[ 97 151 169  88 151  97 141 122 129 126] = W
[ 83 154 150  83 113 151  98 162  87 105] = A
[ 94 132  89  95  83 113  98 150 145 122] = K
howmany A: [149]  0
q: [ 89  95  83 113  98 150]  K
howmany W: [88]  1

[133  87 147 147 121 111 145 131 131 122 167 118 135 156 146  86 141 122
  99 123 117 120 135 154 113 121 113 125 161 142  99 138 122 121 134 105
 154  90 134 136 120 108 141 119 125 113  88 121 128 113 182] = X
[139  94 148 165 148  98 148 140 135 110 161 133 137 151 140  91 119 148
  94 125 110 106 122 145 122 138 124 118 143 155  95 124 113 137 133 103
 148  99 120 132 124 121 152 123 105  97  80 119 142 126 166] = L
[125 150 109 145 156 151 113 171 120 101 125 103 134 141 149 116 124 160
 171 107 160 171 118 119 137 123 140 108 116 129 131 157 140 118 133 121
 104 158 106 113 147 161 108 142 109 125 124 149 114 153  85] = T
[145 149 112 113 100 111 118 117 112 141 119 186 104  93  74 145 109 115
 154 135 127 126 131  90  97 116 128 141 127 117 143 120 144 137 137 138
 135 110 136 152 112 142 117 157 126 151 154 110 128 155 133] = G
[132 129 136 104  95 146 134 117 121 171 127 143 103 106 124 136 125  96
 154 124 153 132 137 123  69 105 124 131 134 127 140 159 157 111 145 108
 132  76 136 150  98 129 122 135 142 152 134 135 116 102 143] = V
[128 150 119 148 165 132 122 177 127 101 131 121 141 140 145 126 108 168
 164 108 155 109 117 125 130 140 147  92 107 148 123 147 133 129 139 110
 112 143 100 116 138 160 122 141 102 117 109 143 129 145  83] = P
[145 151 109 118 103 101 114 120 112 130 123 188 112  98  68 145 112 115
 149 135 121 126 134  91 109 120 126 138 128 115 139 111 138 140 136 143
 140 120 139 148 118 138 115 157 127 152 155 104 129 164 135] = N
[127 113 140 112 100 144 138 122 123 162 142 122 113 128 124 119 140  91
 126 121 151 134 143 144  78 105 118 126 147 129 129 165 151 104 145 103
 139  76 140 146 101 116 124 123 146 148 119 137 111  93 159] = Y
[128 115 141 110  99 145 137 121 124 164 139 124 112 124 139 122 139  91
 143 121 151 134 143 142  76 104 117 127 144 127 131 165 154 105 145 103
 139  76 141 147 101 118 123 124 147 149 121 136 111  93 156] = C
q: [145 149 112 113 100 111 118 117 112 141 119 186 104  93  74 145 109 115
 154 135 127 126 131  90  97 116 128 141 127 117 143 120 144 137 137 138
 135 110 136 152 112 142 117 157 126 151 154 110 128 155 133]  G
howmany T: [124]  2
miss L: [110 113 121 143 135 133 151 152 106  91 103 148  95 148 119 148 125 155
 142  97 148  99 161 122 166 126  94 105 124 140 137  94  80 165 123 110
 124 139 119 138 145 122 133 118 140 148 137 124 132 120]  [98]
q: [127 113 140 112 100 144 138 122 123 162 142 122 113 128 124 119 140  91
 126 121 151 134 143 144  78 105 118 126 147 129 129 165 151 104 145 103
 139  76 140 146 101 116 124 123 146 148 119 137 111  93 159]  Y
q: [128 150 119 148 165 132 122 177 127 101 131 121 141 140 145 126 108 168
 164 108 155 109 117 125 130 140 147  92 107 148 123 147 133 129 139 110
 112 143 100 116 138 160 122 141 102 117 109 143 129 145  83]  P

[150 159 153 159  90 153 182 149 151] = F
[114 121 103 159 111 166 156 103 150] = Q
[156 117 153 146  90 153 182 126 128] = E
[150 159 153 146  90 153 182 154 126] = J
common Q E:   [156]
howmany Q: [102]  0
q: [156 103 150]  Q
miss E: [128 182 153 117 146 153  90 156]  [126]
q: [114 121 103 159 111 166 156 103 150]  Q

[128 130 136 145 161 173  88 180 181 183 183 183 183 183 184 184 182 183
 184 183 184 183 183 183 184 183 182 183] : Z
[128 130 184 145 161 173  88 180 181 183 183 183 183 183 184 184 128 128
 128 128 129 131 137 148 162 175 180 182] : D
[128 129 127 127 128 128 160 128 129 128 128 128 129 129 129 136 146 161
 174 180 181 184 183 184 183 183 184 183] : U
[127 128 128 129 128 129 134 130 134 144 159 128 179 181 183 128 183 183
 184 182 184 183 183 183 134 160 183 184] : S
[128 128 129 131 138 151 151 165 176 180 183 183 183 184 182 184 184 183
 184 183 184 184 184 183 183 184 183 184] : H
[128 128 128 128 128 129 146 128 128 128 130 130 134 127 159 171 179 182
 183 183 183 183 183 184 184 182 184 183] : R
[128 128 128 129 127 129  86 127 128 128 128 128 128 128 129 128 128 129
 130 132 139 154 167 177 181 183 183 182] : B
[127 128 128 129 128 129 126 130 134 144 159 172 179 181 183 183 183 183
 184 182 184 183 183 183 183 183 183 184] : M
q: [128 129 127 127 128 128 160 128 129 128 128 128 129 129 129 136 146 161
 174 180 181 184 183 184 183 183 184 183]  U
miss S: [184 128 134 183 160 128 184 181 183 134 128 183 184 127 128 129 128 183
 144 130 134 182 183 179 129 183 183]  [159]
howmany S: [183]  7

[ 99 166 165 176 154 181 189 183  94 110 153 154]  fuzev
[ 95  94 110 189 183  76  82 110 140 154 176  93]  rato
[165 165 165 189 165  76  82 189 140 154 189 181]  tegi
q: [ 95  94 110 189 183  76  82 110 140 154 176  93]  rato
miss rato: [110  82  93 189 183  76 154 176 140 110  95]  [94]
howmany tegi: [189]  3
miss rato: [ 93  82 176 183  95 110 110 140 154 189  76]  [94]
q: [165 165 189 165  76  82 189 140 154 189 181]  tegi
howmany tegi: [165]  4

[128 129 134 127 123 128 131 132 128 128 130 134 127 130 128 126 127 129
 129 129 126 125 150 124 128 127 156 142 126 127 128 127 127 151 124 129
 128 128 127 127 128 131 132 139 125 126 127 143 157 142 124 115 130 128
 112 126 128 138]  Tovop
[128 129 138 127 126 126 132 130 128 129 129 134 129 129 154 128 128 129
 128 128 128 128 147 116 127 128 128 138 134 128 128 128 126 140 121 128
 128 124 127 128 127 128 127 128 126 127 125 128 148 132 131 119 129 128
 125 129 127 131]  vil
[128 127 124 130 137 128 125 123 129 128 126 121 131 125 114 131 129 127
 126 126 133 133 100 133 128 131  88 106 138 122 124 129 129  90 129 127
 129 157 130 131 128 122 119 112 131 130 127 128  85 102 138 146 125 129
 158 134 127 109]  Dosez
[128 130 152 124 120 124 137 136 128 131 131 146 127 132 191 123 126 131
 130 128 125 123 188 103 127 127 190 162 133 133 130 127 124 178 111 132
 127 101 124 126 127 132 132 126 128 124 122 160 197 151 128  98 128 128
 127 129 127 146]  kofo
[128 128 128 127 122 130 127 130 127 126 128 128 124 142 111 127 128 128
 130 129 128 125 131 143 129 125 192 135 114 132 132 127 129 147 135 128
 128 128 128 126 128 133 136 133 128 128 132 141 143 146 117 122 130 127
 105 120 130 141]  Bot
[128 129 133 127 123 127 131 132 128 128 129 135 126 130 144 126 127 129
 129 129 125 125 150 125 128 126 156 143 124 132 130 127 127 152 125 129
 127 110 127 128 128 131 133 140 125 126 128 144 158 144 123 116 130 128
 110 125 128 128]  nak
[128 132 100 143 125 129 139 131 130 129 128 142 127 132 128 124 126 130
 130 129 125 124 177 110 127 126 181 157 129 133 130 127 125 171 116 131
 127 103 128 126 128 132 133 151 123 125 124 157 186 150 125 102 128 128
 102 127 128 128]  dola
[128 126 107 130 132 132 121 123 128 123 126 128 128 125  75 131 129 126
 128 128 128 131 128 152 129 128  89 106 119 126 128 128 132 100 143 125
 129 139 131 128 129 127 128 130 132 131 128 110  84 118 124 148 127 128
 137 124 129 121]  lagem
q: [128 129 138 127 126 126 132 130 128 129 129 134 129 129 154 128 128 129
 128 128 128 128 147 116 127 128 128 138 134 128 128 128 126 140 121 128
 128 124 127 128 127 128 127 128 126 127 125 128 148 132 131 119 129 128
 125 129 127 131]  vil
q: [128 132 100 143 125 129 139 131 128 129]  lagem
miss Bot: [125 135 132 129 141 146 143 114 128 135 141 127 127 128 129 117 127 129
 147 125 136 130 105 128 126 133 130 127 128 127 128 127 128 130 133 132
 192 128 128 131 132 143 128 128 130 128 128 142 111 126 122 130 128 120
 128 122 128]  [124]
miss Dosez: [126 128 126 131 138 127 133 125 128 121 122 129 125  90 122 157 109  85
 129 106 138 114 129 129 129 137 128 127 127 131 146 125 128 130 100 158
 130 130 129 133 124 128 133  88 112 127 129 128 127 124 131 102 119 126
 131 123 131]  [134]
q: [128 129 133 127 123 127 131 132 128 128 129 135 126 130 144 126 127 129
 129 129 125 125 150 125 128 126 156 143 124 132 130 127 127 152 125 129
 127 110 127 128 128 131 133 140 125 126 128 144 158 144 123 116 130 128
 110 125 128 128]  nak
q: [128 132 100 143 125 129 139 131 130 129 128 142 127 132 128 124 126 130
 130 129 125 124 177 110 127 126 181 157 129 133 130 127 125 171 116 131
 127 103 128 126 128 132 133 151 123 125 124 157 186 150 125 102 128 128
 102 127 128 128]  dola
q: [128 130 152 124 120 124 137 136 128 131 131 146 127 132 191 123 126 131
 130 128 125 123 188 103 127 127 190 162 133 133 130 127 124 178 111 132
 127 101 124 126 127 132 132 126 128 124 122 160 197 151 128  98 128 128
 127 129 127 146]  kofo

[155 113  94  94  93 112 129 139] : Mabo
[144 122 107 145 109 131 127 133] : moz
[136 118 121 110 113 124 131 134] : zomut
[132 130 128 132 125 123 124 128] : Lole
[143 120 111 110 126 119 128 134] : vupi
[171 101  78  70  69 103 131 147] : Perir
[164 105  99  78  73 105 130 142] : romeg
[127 127 129 129 129 129 128 127] : Situr
[144 122 107 112 109 118 127 133] : larap
common larap Situr:   [127]
howmany Lole: [132]  2
miss Perir: [101 147  69  70 131 171  78]  [103]
howmany romeg: [106]  0

[142 137 140 141 122 130 103 132] -> Fenu
[ 92 136  76 101 126 102 124 134] -> kuzit
[123 139 130 123 129 130 131 124] -> Pama
[127 116 120 127 115 107 110 124] -> ruped
[ 92 126  76 101 126 102 178 134] -> nake
common kuzit ruped:   [124]
miss Pama: [129 123 131 130 130 123 124]  [139]
howmany Pama: [129]  1
miss ruped: [127 127 120 110 107 116 124]  [115]
miss Fenu: [141 130 103 140 132 122 137]  [142]

[198 123 190 100] : Pileb
[160 186 126 106] : sifig
[116 138 156 138] : tozug
[153 153 168 153] : fusi
[117 188 117 117] : metos
[158 138 123 114] : nize
[171  84 154 160] : Bozu
common nize tozug:   [138]
q: [198 123 190]  Pileb
howmany tozug: [116]  1
q: [171  84 154]  Bozu
common sifig Bozu:   [160]
howmany fusi: [153]  3
howmany metos: [117]  3

[118 115 196 155 118 149] = Kepuv
[142 123 195 162 153 102] = gak
[ 98 110 192 147 135 107] = fiv
[ 98 110 179 147 135 113] = Nabap
[148 144  62 110 113 157] = Keber
[ 98 110 179 147 135 104] = Tozo
[128 132  56 158 110 159] = Pip
miss Nabap: [ 98 147 113 110 135]  [179]
q: [155 118 149]  Kepuv
miss gak: [142 195 123 102 162]  [153]
q: [148 144  62]  Keber
miss Pip: [128  56 132 110 158]  [159]
common fiv Pip:   [110]

